500 stands for zero in the data rows.
Some points, one per row:
array([705, 704, 528, 770, 175, 595, 345, 758, 412, 264, 795, 495, 270, 244, 781, 696, 492,  69, 540, 261, 244, 499,
       494, 504, 533, 533, 534, 729, 407, 460, 100, 623, 555, 691, 661, 368, 392, 555, 441, 545, 460, 503, 697, 516,
       584, 328, 495, 314, 506, 154, 300, 190, 491, 520, 844, 631, 530, 624, 549, 298, 415, 512, 544, 491])
array([729, 503, 575, 387, 564, 476, 534, 430, 490, 395, 407, 333, 548, 547, 606, 309, 709, 409, 321, 373, 396, 442,
       427, 477, 463, 606, 421, 508, 682, 547, 405, 476, 379, 265, 552, 442, 418, 362, 325, 604, 661, 572, 463, 353,
       372, 608, 620, 491, 485, 329, 491, 436, 374, 476, 376, 403, 623, 312, 548, 723, 535, 372, 382, 549])
array([596, 498, 556, 457, 482, 476, 493, 574, 438, 551, 462, 386, 427, 479, 481, 461, 522, 410, 481, 415, 444, 522,
       418, 406, 596, 535, 552, 482, 592, 519, 504, 368, 415, 386, 523, 527, 472, 409, 483, 541, 583, 423, 470, 486,
       481, 592, 429, 429, 532, 487, 548, 530, 512, 555, 439, 516, 425, 422, 608, 684, 583, 482, 438, 483])
array([270, 480, 583, 468, 582, 288, 180, 530, 554, 567, 588, 893, 519,  98, 474, 760, 167, 518, 683, 737, 655, 513,
       587, 635, 406, 471, 580, 602, 198, 630, 713, 507, 438, 498, 318, 342, 633, 691, 704, 568, 414, 529, 269, 283,
       485, 539, 205, 306, 401, 550, 653, 735, 548, 687, 613, 761, 689, 504, 363, 295, 507, 421, 317, 488])
array([449, 517, 533, 528, 538, 531, 599, 583, 420, 579, 362, 494, 587, 516, 397, 420, 533, 517, 515, 573, 408, 524,
       452, 598, 467, 531, 401, 536, 539, 480, 669, 475, 502, 583, 636, 506, 422, 506, 534, 629, 565, 447, 532, 540,
       501, 519, 442, 547, 614, 407, 540, 568, 467, 358, 470, 511, 534, 485, 502, 439, 450, 535, 515, 539])
array([786, 431, 483, 999, 247, 832, 467, 638, 346, 337, 608, 540, 160,  22, 608, 999, 368, 327, 966, 789, 553, 479,
       647, 799, 274, 286, 796, 332, 331, 353, 939, 836, 504, 809, 958, 512, 625, 325, 347, 263, 116, 219, 336, 614,
       801, 536, 569, 865, 306, 613, 320, 319, 999, 660, 919, 461, 521, 940, 544,  89, 526, 696, 999, 280])
array([660, 423, 331, 770, 208, 463, 663, 605, 369, 572, 578, 469, 744, 583, 527, 726, 461, 286, 547, 440, 609, 642,
       362, 422, 778, 437, 194, 140, 686, 542,   0, 657, 512, 491, 493, 412, 665, 696, 485, 519, 426, 372, 597,  92,
       472, 415, 352, 827, 356, 294, 341, 427, 485, 479, 559, 533, 677, 482, 324, 293, 483, 573, 345, 641])
array([794, 638, 550, 292, 635, 330, 441, 504, 345, 320, 567, 350, 627, 489, 720, 426, 433, 601, 519, 696, 439, 596,
       407, 403, 637, 840, 607, 785, 564, 653, 500, 124, 177, 184, 562, 460, 404,  40,   0, 999, 888, 660, 354, 144,
       340, 815, 602, 424, 562, 473, 478, 391, 136, 658, 610, 429, 345, 231, 194, 816, 727, 247, 339, 630])
array([486, 353, 532, 414, 642, 445, 352, 501, 590, 555, 535, 527, 465, 550, 581, 606, 382, 497, 383, 451, 453, 564,
       389, 545, 628, 483, 557, 394, 369, 682, 588, 572, 537, 545, 120, 605, 624, 522, 753, 187, 462, 418, 592, 591,
       496, 475, 623, 580, 510, 560, 552, 493, 581, 583, 373, 572, 514, 503, 490, 655, 437, 628, 486, 480])
array([718, 604, 422, 720, 393, 416, 315, 683, 387, 627, 413, 583, 411, 671, 323, 403, 236, 442, 453, 515, 576, 555,
       462, 701, 711, 493, 469, 421, 673, 439, 624, 323, 494, 699, 753, 549, 227, 447, 512, 417, 634, 531, 411, 343,
       596, 381, 493, 376, 573, 421, 428, 576, 239, 307, 485, 523, 549, 196, 365, 349, 472, 520, 626, 470])
array([580, 455, 691, 486, 577, 455, 507, 580, 337, 441, 463, 612, 379, 465, 549, 435, 485, 303, 547, 481, 443, 361,
       386, 513, 473, 468, 650, 635, 462, 453, 611, 472, 342, 492, 572, 601, 409, 430, 443, 554, 570, 585, 511, 534,
       425, 597, 543, 500, 541, 551, 601, 509, 662, 563, 486, 539, 592, 377, 669, 601, 370, 550, 501, 586])
array([500, 425, 461, 648, 570, 525, 391, 439, 531, 458, 573, 600, 339, 573, 483, 456, 494, 530, 517, 486, 563, 537,
       512, 411, 486, 698, 457, 542, 540, 394, 504, 537, 475, 532, 610, 423, 426, 458, 381, 445, 518, 566, 511, 549,
       526, 408, 543, 482, 364, 549, 486, 528, 576, 565, 451, 388, 506, 466, 546, 441, 443, 496, 570, 445])
array([345, 450, 651, 697, 600, 639, 453, 525, 565, 489, 540, 581, 478, 529, 533, 545, 449, 566, 662, 615, 661, 579,
       408, 363, 376, 437, 551, 338, 186, 617, 558, 653, 666, 649, 605, 334, 420, 658, 798, 331, 329, 403, 623, 620,
       734, 237, 569, 543, 528, 698, 543, 679, 624, 451, 636, 509, 543, 760, 548, 253, 365, 718, 661, 265])
array([455, 503, 401, 473, 562, 335, 179, 505, 867, 854, 448, 644,  46, 984, 344, 795, 232, 335, 435, 381, 833, 492,
       628, 449, 825, 322, 611, 226, 608, 386, 169, 771, 553, 701, 341, 269, 452, 744, 482, 426, 495, 676, 640, 311,
       533, 427, 518, 483, 446, 766, 235, 582, 508, 626, 530, 493, 556, 572, 430, 447, 572, 607, 408, 612])
array([473, 445, 424, 423, 294, 407, 641, 145, 429, 259, 357, 250, 617, 528, 570, 395, 673, 522, 608, 733, 638, 521,
       673, 578, 151, 197, 481, 646, 203, 752, 261, 695, 630, 224, 423, 428, 657, 759, 257, 537, 397, 496, 525, 893,
       587, 407, 684, 573, 584, 635, 676, 496, 481, 588, 546, 483, 419, 774, 111, 556, 412, 577, 612, 633])
array([427, 457, 461, 569, 467, 605, 616, 324, 499, 406, 535, 531, 540, 499, 448, 602, 458, 542, 658, 554, 695, 550,
       447, 345, 550, 447, 488, 622, 500, 505, 587, 629, 567, 449, 535, 477, 680, 559, 453, 554, 582, 515, 400, 411,
       594, 562, 632, 493, 562, 633, 571, 531, 534, 520, 394, 439, 383, 750, 434, 482, 725, 469, 552, 485])
array([871, 630, 479, 621, 306, 801, 840, 809, 229, 832, 833, 832, 497, 647, 689,  89, 490, 507, 450, 479, 630, 557,
       807, 357, 790, 724, 717, 449, 667, 269, 358, 300, 493, 652, 688, 449, 489, 115, 551, 363, 658, 234,   0, 346,
       583, 864, 640, 255, 646, 423, 624, 176, 806, 515, 449, 335, 231, 192, 726, 814, 479, 537, 580, 145])
array([302, 513, 388, 454, 482, 456, 497, 454, 495, 419, 562, 746, 199, 272, 485, 894, 218, 701, 575, 686, 683, 367,
       795, 487, 431, 338, 743, 498, 468, 271, 431, 594, 548, 417, 599, 400, 481, 567, 639, 287, 436, 577, 467, 490,
       745, 381, 525, 319, 518, 850, 555, 469, 511, 410, 641, 416, 411, 751, 481, 350, 584, 626, 479, 471])
array([272, 396, 500, 449, 603, 516, 186, 580, 484, 567, 475, 774, 407, 281, 197, 605, 301, 752, 538, 842, 468, 497,
       212, 583, 348, 543, 480, 626, 702, 560, 898, 502, 486, 490, 433, 773, 937, 487, 524, 761, 473, 525, 622, 651,
       118, 489,  28, 455, 529, 387, 309, 885, 387, 458, 222, 829, 426, 571, 770, 433, 501, 526, 625, 707])
array([619, 503, 563, 461, 492, 457, 553, 466, 454, 470, 406, 395, 497, 578, 596, 370, 634, 415, 311, 425, 483, 477,
       377, 550, 538, 649, 446, 541, 637, 521, 356, 477, 390, 344, 547, 491, 497, 383, 333, 612, 609, 457, 459, 429,
       391, 603, 552, 551, 555, 448, 503, 468, 439, 449, 409, 491, 566, 350, 513, 683, 523, 418, 442, 578])
array([554, 480, 572, 539, 491, 428, 561, 499, 501, 498, 496, 449, 430, 566, 522, 569, 522, 493, 547, 529, 542, 530,
       518, 471, 538, 575, 467, 496, 579, 477, 538, 566, 513, 447, 461, 456, 454, 397, 437, 521, 503, 518, 426, 564,
       442, 607, 572, 498, 515, 528, 532, 474, 592, 486, 559, 583, 469, 518, 466, 550, 518, 417, 527, 536])
array([648, 585, 729, 613, 261, 710, 366, 500,  53, 409, 511, 616, 459, 430, 359, 310, 179, 467, 765, 319, 472, 344,
       262, 646, 581, 360, 821, 594, 247, 970, 402, 471, 566, 369, 748, 583, 554, 779, 426, 382, 710, 741, 237, 223,
       591,  67, 721, 476, 656, 676, 715, 343, 375, 676, 330, 478, 535, 409, 501, 375, 328, 722, 129, 636])
array([446, 590, 378, 533, 494, 609, 455, 512, 322, 561, 466, 615, 494, 550, 281, 502, 276, 568, 556, 503, 537, 537,
       373, 636, 572, 362, 442, 415, 542, 574, 447, 606, 626, 489, 287, 692, 735, 694, 519, 520, 489, 561, 492, 598,
       530, 352, 564, 611, 469, 549, 486, 424, 563, 473, 349, 679, 420, 571, 542, 524, 411, 619, 520, 526])
10 more points follow, each with its number after it:
array([504, 505, 459, 543, 575, 499, 576, 508, 563, 492, 477, 484, 459, 572, 510, 451, 473, 501, 475, 493, 588, 412,
       435, 473, 489, 466, 508, 467, 575, 471, 447, 468, 503, 485, 402, 550, 525, 406, 560, 514, 497, 586, 436, 522,
       437, 580, 557, 549, 385, 569, 585, 469, 488, 573, 551, 517, 546, 513, 589, 580, 439, 524, 559, 433]) 0
array([411, 436, 541, 451, 532, 557, 510, 304, 449, 546, 492, 454, 583, 586, 564, 435, 608, 521, 498, 599, 499, 550,
       663, 489, 389, 363, 407, 537, 348, 631, 457, 690, 486, 569, 548, 407, 603, 635, 393, 415, 572, 519, 552, 589,
       545, 520, 506, 503, 414, 537, 612, 428, 576, 542, 572, 566, 634, 700, 226, 511, 467, 478, 468, 653]) 1
array([340, 535, 358, 681, 685, 568, 305, 456, 480, 662, 533, 606, 360, 506, 571, 846, 369, 532, 594, 566, 647, 478,
       395, 492, 494, 498, 509, 484, 395, 402, 726, 512, 820, 755, 398, 531, 520, 581, 753, 675, 617, 656, 589, 261,
       577, 404, 363, 339, 746, 604, 451, 795, 209,  80, 633, 710, 392, 529, 545, 277, 452, 629, 739, 234]) 2
array([514, 330, 786, 690, 452, 466, 462, 547, 467, 509, 506, 569, 555, 457, 567, 503, 473, 519, 446, 509, 565, 591,
       386, 583, 559, 606, 477, 386, 323, 451, 609, 588, 590, 646, 605, 502, 441, 305, 614, 493, 488, 478, 359, 522,
       515, 547, 551, 597, 492, 525, 422, 520, 619, 441, 436, 559, 548, 515, 560, 391, 579, 398, 470, 404]) 3
array([561, 661, 510, 479, 319, 568, 450, 328, 356, 572, 386, 228, 592, 339, 353, 704, 418, 383, 421, 370, 526, 505,
       590, 507, 606, 682, 427, 532, 593, 324, 419, 370, 495, 315, 422, 527, 366, 418, 436, 646, 513, 482, 501, 494,
       265, 633, 492, 544, 613,  37, 416, 561, 222, 351, 458, 662, 470, 470, 358, 618, 698, 366, 271, 593]) 4
array([445, 471, 358, 383, 792, 519, 559, 287, 471, 471, 507, 338, 430, 399, 577, 478, 578, 467, 414, 368, 398, 540,
       322, 464, 413, 336, 627, 466, 113, 624, 363, 594, 574, 493, 671, 379, 603, 564, 517, 387, 593, 516, 770, 386,
       526, 549, 659, 398, 524, 320, 260, 658, 326, 575, 478, 445, 672, 662, 589, 179, 525, 571, 544, 307]) 5
array([527, 545, 529, 456, 477, 571, 598, 577, 478, 502, 484, 475, 522, 578, 485, 564, 539, 462, 448, 489, 456, 399,
       427, 490, 496, 443, 464, 431, 559, 511, 438, 549, 493, 464, 645, 606, 468, 541, 506, 505, 502, 443, 582, 490,
       553, 522, 567, 485, 586, 566, 507, 538, 525, 368, 477, 435, 463, 575, 494, 521, 525, 490, 553, 564]) 6
array([450, 451, 530, 426, 465, 493, 542, 458, 533, 476, 447, 531, 621, 385, 533, 531, 532, 503, 518, 538, 480, 510,
       491, 433, 486, 407, 557, 521, 339, 627, 539, 513, 503, 576, 550, 499, 623, 479, 596, 566, 528, 377, 513, 564,
       499, 577, 503, 525, 430, 430, 581, 532, 474, 526, 496, 595, 497, 535, 424, 468, 508, 403, 486, 407]) 7
array([354, 168, 420, 518, 409, 460, 469, 509, 630, 357, 513, 610, 622, 503, 668, 519, 528, 506, 602, 483, 428, 704,
       505, 632, 529, 286, 539, 542, 239, 716, 635, 495, 661, 659, 246, 377, 685, 677, 741, 399, 457, 584, 365, 412,
       550, 322, 190, 593, 259, 482, 532, 444, 542, 727, 505, 572, 639, 429, 675, 421, 609, 618, 318, 286]) 8
array([521, 382, 476, 640, 575, 393, 355, 409, 528, 359, 497, 426, 691, 313, 411, 413, 599, 308, 455, 475, 560, 576,
       616, 426, 512, 517, 530, 690, 631, 401, 560, 362, 328, 313, 401, 459, 576, 543, 546, 467, 749, 602, 539, 291,
       387, 377, 208, 408, 278, 399, 360, 568, 251, 565, 511, 504, 623, 387, 477, 442, 595, 388, 392, 506]) 9
Which two of these numbered points are nearest to each point below by angle, seen from the average point of the first points? Their numbers follow each, nearest first.
array([448, 592, 639, 448, 570, 668, 669, 627, 505, 518, 624, 398, 371, 559, 539, 564, 536, 535, 542, 403, 537, 436,
       398, 424, 473, 424, 612, 272, 497, 600, 400, 574, 441, 393, 808, 547, 405, 427, 577, 435, 483, 444, 609, 465,
       449, 543, 748, 389, 778, 755, 510, 505, 592, 439, 397, 365, 302, 662, 428, 631, 550, 501, 610, 632]) > 6 5
array([268, 540, 289, 302, 660, 392, 359, 453, 661, 538, 506, 759, 493, 478, 434, 553, 925, 421, 148, 233, 368, 676,
       325, 414, 304, 239, 386, 578, 239, 493, 800, 699, 586, 516, 693, 373, 569, 580, 631, 419, 380, 595, 661, 518,
       442, 550, 761, 449, 590, 471, 513, 914, 248, 439, 263, 446, 811, 452, 713, 369, 250, 498, 585, 243]) > 5 7
array([337, 370, 689, 362, 692, 629, 723, 399, 592, 573, 524, 478, 563, 640, 557, 201, 695, 553, 417, 476, 660, 487,
       378, 410, 430, 515, 535, 390, 419, 612, 515, 604, 390, 327, 425, 478, 650, 317, 519, 403, 446, 586, 467, 720,
       513, 515, 575, 540, 504, 707, 841, 559, 725, 543, 390, 457, 564, 425, 728, 840, 484, 512, 591, 439]) > 0 1
array([561, 444, 407, 584, 299, 184, 247, 348, 573, 297, 523, 713, 417, 230, 432, 585, 232, 414, 698, 533, 492, 562,
       665, 624, 413, 385, 752, 850, 249, 747, 763, 860, 444, 476, 255, 341, 756, 781, 569, 189, 488, 595, 339, 366,
       559, 402, 137, 453, 272, 516, 420, 736, 684, 632, 716, 563, 820, 520, 622, 189, 438, 473, 326, 220]) > 8 9
array([447, 545, 427, 563, 526, 337, 446, 449, 558, 304, 244, 466, 547, 494, 425, 487, 615, 430, 470, 354, 467, 430,
       516, 459, 503, 445, 527, 645, 564, 358, 502, 454, 381, 509, 473, 502, 615, 576, 357, 472, 661, 676, 487, 349,
       332, 471, 486, 526, 403, 465, 385, 492, 442, 589, 406, 599, 604, 506, 432, 396, 548, 437, 376, 495]) > 9 4
array([577, 488, 564, 555, 358, 532, 628, 532, 476, 605, 475, 360, 381, 442, 521, 679, 388, 423, 546, 519, 523, 341,
       551, 567, 603, 465, 458, 417, 763, 385, 402, 457, 479, 478, 674, 527, 305, 433, 530, 616, 559, 469, 396, 499,
       400, 699, 486, 460, 635, 442, 430, 469, 370, 392, 512, 497, 506, 396, 554, 511, 686, 452, 382, 599]) > 4 6
array([649, 564, 325, 650, 583, 627, 337, 565, 441, 708, 540, 716, 714, 433, 536, 558, 373, 711, 441, 595, 468, 557,
       451, 511, 519, 553, 354, 432, 596, 426, 364, 294, 729, 683, 454, 484, 372, 465, 578, 685, 548, 567, 559, 444,
       515, 443, 143, 499, 565, 480, 465, 454, 331, 388, 543, 649, 439, 361, 265, 310, 447, 478, 601, 172]) > 2 4
array([138, 452, 458, 506, 805, 862, 461, 410, 782, 761, 691, 734, 156, 390, 194, 999,   0, 884, 476, 836, 544, 569,
       623, 612, 405, 523, 643, 580, 292, 547, 813, 421, 640, 826, 480, 434, 543, 550, 937, 653, 535, 763, 692, 422,
       493, 437, 242, 504, 885, 620, 647, 999,  10, 183, 717, 660, 547, 715, 414, 116, 398, 520, 535, 221]) > 2 5
array([453, 536, 461, 472, 466, 485, 491, 448, 432, 517, 486, 514, 503, 450, 508, 539, 516, 410, 526, 434, 402, 501,
       448, 591, 397, 458, 486, 564, 372, 468, 538, 617, 499, 517, 611, 560, 454, 589, 505, 450, 486, 551, 701, 611,
       586, 492, 524, 525, 527, 470, 403, 499, 496, 524, 485, 457, 598, 543, 501, 365, 392, 476, 509, 567]) > 5 1
array([239, 584,  91, 350, 642, 640, 349, 705, 885, 927, 759, 939, 512, 709, 493, 780, 600, 885, 230, 656, 832, 592,
       854, 655, 384, 180, 391, 540,   0, 344, 875, 620, 820, 753, 557, 215, 196, 999, 999, 140, 432, 457, 667, 715,
       820, 487, 577, 459, 612, 697, 664, 714, 585, 251, 705, 629, 515, 782, 204, 372, 158, 656, 806, 252]) > 2 1
array([486, 497, 568, 641, 481, 544, 495, 381, 354, 511, 558, 429, 443, 538, 558, 423, 446, 549, 551, 496, 568, 493,
       623, 483, 633, 475, 457, 490, 450, 545, 459, 542, 534, 365, 527, 451, 494, 579, 472, 354, 581, 584, 485, 545,
       591, 537, 622, 431, 548, 649, 439, 369, 633, 595, 510, 500, 423, 583, 326, 502, 608, 491, 408, 529]) > 1 6
array([561, 466, 427, 443, 357, 606, 545, 715, 482, 426, 518, 592, 535, 646, 376, 394, 512, 219, 545, 822, 355, 472,
       594, 558, 467, 183, 328, 303, 309, 584, 695, 762, 490, 718, 411, 379, 639, 819, 661, 416, 286, 286, 613, 610,
       624, 214, 457, 749, 492, 554, 736, 562, 888, 469, 520, 679, 433, 769, 268, 554, 366, 766, 559, 610]) > 1 8
array([648, 547, 611, 370, 581, 554, 577, 569, 495, 460, 413, 404, 416, 678, 607, 461, 525, 558, 488, 467, 684, 395,
       334, 434, 541, 516, 526, 463, 587, 466, 334, 553, 638, 377, 355, 587, 546, 431, 607, 486, 299, 701, 368, 657,
       374, 575, 702, 502, 308, 494, 581, 437, 474, 529, 470, 310, 626, 385, 796, 677, 537, 521, 474, 483]) > 0 6
array([373, 457, 466, 354, 531, 569, 483, 355, 586, 452, 479, 493, 581, 373, 494, 560, 538, 492, 508, 457, 550, 620,
       441, 400, 487, 551, 472, 374, 318, 512, 489, 533, 501, 484, 636, 439, 464, 429, 653, 494, 516, 400, 630, 588,
       496, 627, 624, 545, 393, 530, 484, 503, 459, 426, 472, 514, 450, 573, 262, 496, 560, 367, 484, 330]) > 7 5
array([413, 601, 524, 380, 306, 500, 367, 557, 285, 358, 647, 593, 604, 515, 541, 327, 488, 364, 685, 511, 458, 768,
       542, 544, 364, 469, 628, 572, 372, 598, 445, 651, 504, 401, 548, 503, 615, 577, 543, 311, 576, 399, 454, 438,
       612, 409, 433, 555, 473, 461, 518, 324, 425, 772, 508, 476, 431, 316, 620, 325, 207, 523, 512, 475]) > 8 9
array([483, 433, 362, 560, 352, 431, 493, 539, 577, 456, 444, 551, 490, 358, 372, 608, 426, 404, 568, 481, 448, 462,
       510, 562, 501, 428, 585, 395, 549, 428, 392, 477, 581, 605, 448, 525, 533, 662, 509, 487, 403, 549, 487, 394,
       461, 446, 396, 591, 462, 398, 443, 435, 450, 504, 672, 514, 594, 486, 510, 473, 458, 555, 421, 429]) > 8 9
array([414, 506, 567, 491, 605, 693, 674, 571, 320, 611, 648, 408, 295, 668, 520, 622, 464, 472, 745, 460, 388, 455,
       407, 490, 499, 410, 565, 281, 406, 629, 534, 666, 537, 368, 764, 616, 345, 428, 536, 407, 340, 541, 734, 632,
       606, 532, 864, 482, 794, 788, 653, 514, 467, 321, 484, 405, 312, 631, 570, 452, 395, 637, 633, 692]) > 6 5
array([320, 452, 636, 364, 594, 503, 380, 227, 497, 483, 117, 344, 673, 250, 421, 531, 531, 448, 470, 542, 398, 520,
       448, 411, 380, 641, 391, 734, 409, 554, 822, 417, 356, 493, 463, 352, 565, 613, 430, 516, 812, 705, 622, 291,
       423, 232,  45, 590, 339, 496, 467, 540, 364, 506, 453, 728, 560, 499, 213, 321, 621, 482, 452, 631]) > 9 1
array([554, 610, 447, 300, 494, 544, 368, 551, 526, 595, 560, 629, 451, 573, 496, 725, 382, 513, 679, 557, 536, 559,
       567, 441, 470, 499, 492, 542, 471, 286, 536, 553, 454, 559, 497, 546, 517, 588, 526, 475, 275, 520, 632, 519,
       512, 548, 583, 415, 596, 563, 395, 569, 430, 483, 580, 469, 473, 645, 534, 334, 318, 465, 479, 326]) > 2 5
array([603, 558, 501, 773, 363, 556, 641, 558, 559, 355, 683, 621, 402, 604, 726, 410, 478, 333, 553, 411, 473, 595,
       513, 438, 566, 373, 546, 519, 544, 489, 297, 467, 565, 536, 490, 385, 636, 547, 611, 350, 317, 439, 190, 730,
       681, 628, 955, 475, 337, 614, 571, 349, 690, 612, 710, 407, 614, 225, 664, 683, 302, 597, 532, 305]) > 0 8
array([425, 576, 227, 521, 549, 559, 506, 700, 741, 691, 434, 613, 678, 492, 456, 520, 477, 566, 474, 609, 434, 504,
       395, 621, 543, 382, 464, 351, 600, 639, 544, 393, 549, 516, 505, 511, 504, 800, 760, 443, 316, 365, 538, 578,
       477, 191, 115, 571, 361, 574, 565, 571, 414, 425, 591, 570, 420, 491, 591, 563, 320, 733, 513, 555]) > 8 2
array([593, 504, 619, 314, 461, 490, 615, 343, 527, 426, 250, 220, 618, 509, 471, 619, 702, 370, 428, 421, 472, 430,
       465, 424, 541, 579, 410, 625, 699, 566, 522, 313, 291, 254, 280, 598, 561, 272, 220, 887, 750, 378, 526, 400,
       215, 797, 194, 608, 301, 250, 456, 553, 323, 521, 457, 606, 382, 390, 422, 630, 673, 212, 376, 728]) > 4 9
array([423, 322, 513, 632, 705, 281, 362, 461, 422, 373, 266, 456, 562, 458, 290, 321, 888, 302, 433, 612, 472, 419,
       436, 491, 581, 479, 426, 642, 653, 641, 467, 532, 361, 286, 342, 543, 688, 498, 395, 540, 636, 670, 426, 499,
       348, 428, 416, 552, 420, 527, 560, 432, 443, 521, 430, 483, 515, 287, 481, 517, 464, 354, 508, 738]) > 9 0
array([746, 682, 568, 730, 316, 307, 381, 805, 223, 729, 413, 653, 502, 471, 370, 503, 281, 270, 525, 533, 561, 531,
       681, 706, 674, 448, 509, 304, 479, 204, 869, 616, 725, 798, 591, 453, 320, 713, 560, 294, 579, 473, 463, 559,
       726, 140, 562, 459, 850, 472, 387, 486, 339, 191, 492, 426, 544, 494, 268, 369, 310, 659, 532, 610]) > 2 3
array([415, 687, 783, 542, 517, 617, 372, 455, 606, 517, 313, 890, 694, 231, 572, 260, 599, 756, 276, 545, 558, 368,
       657, 549, 551, 571, 112, 476, 836, 575, 999, 342, 273, 702, 299, 590, 300, 176, 367, 600, 241, 308, 192, 686,
       422, 431, 696, 681, 556, 158, 223, 448, 741, 447, 340, 387, 157, 128, 777, 547, 692, 653, 601, 421]) > 3 4
array([475, 376, 518, 530, 652, 429, 509, 514, 632, 346, 388, 472, 472, 422, 460, 478, 604, 476, 500, 504, 506, 371,
       481, 398, 463, 481, 604, 550, 525, 471, 465, 463, 397, 497, 461, 633, 620, 462, 432, 480, 494, 625, 316, 413,
       516, 495, 444, 430, 370, 716, 507, 536, 478, 597, 402, 387, 574, 512, 655, 657, 529, 582, 474, 437]) > 0 9
array([546, 620, 388, 492, 419, 587, 433, 505, 399, 393, 667, 533, 603, 516, 588, 374, 527, 474, 534, 553, 401, 528,
       550, 537, 371, 550, 533, 460, 427, 619, 439, 536, 422, 409, 458, 447, 548, 587, 453, 424, 463, 457, 537, 556,
       396, 460, 416, 589, 536, 482, 587, 399, 490, 632, 545, 508, 434, 497, 481, 535, 299, 467, 425, 548]) > 1 7
array([397, 460, 433, 429, 625, 501, 487, 425, 528, 576, 524, 442, 524, 521, 471, 415, 600, 445, 431, 435, 364, 578,
       419, 501, 538, 471, 473, 537, 434, 557, 626, 564, 495, 535, 549, 576, 518, 495, 504, 449, 541, 487, 639, 493,
       407, 538, 510, 517, 559, 513, 468, 640, 414, 433, 360, 483, 523, 501, 490, 467, 423, 418, 463, 531]) > 5 7
array([363, 820, 196, 625, 522, 826, 628, 741, 816, 577, 434, 242, 495, 391, 551, 905, 285, 750, 459, 923, 737, 178,
       692, 234, 622, 472, 184, 244, 825, 288, 265, 246, 544, 303, 276, 431, 146, 608, 477, 794,  48, 342, 467, 313,
       448, 376,  17, 339, 560, 594, 369, 538, 171, 105, 999, 293,  78, 519, 812,   0, 516, 691, 813, 419]) > 2 6
array([548, 434, 367, 763, 413, 412, 536, 405, 716, 586, 589, 677, 346, 498, 607, 628, 501, 504, 605, 638, 673, 475,
       584, 453, 488, 585, 517, 478, 603, 441, 241, 622, 634, 683, 302, 444, 589, 466, 546, 438, 355, 635, 466, 425,
       513, 637, 724, 510, 329, 412, 374, 316, 529, 625, 631, 486, 591, 598, 366, 457, 442, 395, 430, 294]) > 0 8
array([669, 680, 474, 139, 361, 613, 135, 326, 574, 397, 623, 601, 343, 612, 621, 654, 584, 655, 710, 422, 730, 449,
       433, 446, 479, 778, 496, 543, 538, 484, 285, 520, 490, 160, 182, 551, 318, 227, 379, 641, 342, 431, 365, 647,
       209, 724, 502, 482, 537, 377, 372, 381, 548, 575, 694, 497, 329, 317, 397, 547, 634, 423, 557, 403]) > 4 0
array([605, 546, 606, 506, 493, 534, 394, 653, 504, 517, 486, 544, 578, 410, 458, 388, 465, 411, 469, 433, 401, 498,
       466, 577, 475, 445, 467, 528, 544, 486, 723, 529, 507, 600, 476, 533, 486, 383, 488, 554, 413, 463, 353, 544,
       528, 525, 516, 618, 486, 356, 532, 491, 549, 567, 399, 430, 530, 342, 701, 583, 420, 488, 448, 395]) > 3 0
array([612, 541, 294, 590, 268, 654, 463, 750, 822, 451, 379, 683, 616, 464, 321, 454, 191, 569, 717, 636, 534, 522,
       621, 532, 609, 242, 504, 207, 461, 747, 563, 459, 666, 623, 217, 404, 532, 626, 739, 339, 273, 529, 377, 682,
       811, 399, 662, 422, 499, 687, 563, 370, 670, 445, 798, 616, 501, 419, 485, 734, 374, 764, 650, 279]) > 8 0
array([549, 400, 483, 321, 568, 340, 595, 344, 368, 524, 407, 448, 425, 652, 435, 375, 742, 475, 332, 558, 483, 424,
       569, 438, 464, 655, 578, 654, 530, 490, 581, 519, 368, 391, 595, 328, 548, 436, 247, 710, 715, 529, 586, 308,
       422, 614, 709, 470, 605, 665, 575, 416, 620, 556, 428, 580, 577, 524, 286, 621, 521, 422, 511, 676]) > 1 6
array([600, 505, 628, 370, 406, 473, 422, 452, 480, 542, 581, 504, 500, 616, 641, 510, 640, 486, 437, 345, 450, 690,
       524, 557, 604, 620, 425, 533, 386, 297, 749, 532, 408, 608, 505, 401, 219, 304, 621, 532, 713, 400, 409, 296,
       477, 503, 651, 423, 608, 356, 398, 576, 533, 433, 293, 475, 481, 416, 417, 494, 540, 441, 481, 524]) > 3 4
array([327, 531, 367, 684, 645, 419, 738, 473, 471, 713, 476, 683, 332, 498, 221, 770, 269, 841, 457, 572, 830, 386,
       505, 355, 516, 325, 470, 558, 495, 399, 415, 484, 569, 628, 427, 611, 597, 558, 626, 317, 479, 752, 413, 459,
       594, 456, 592, 325, 665, 734, 514, 649, 387, 447, 419, 398, 652, 608, 650, 470, 599, 768, 444, 425]) > 2 0
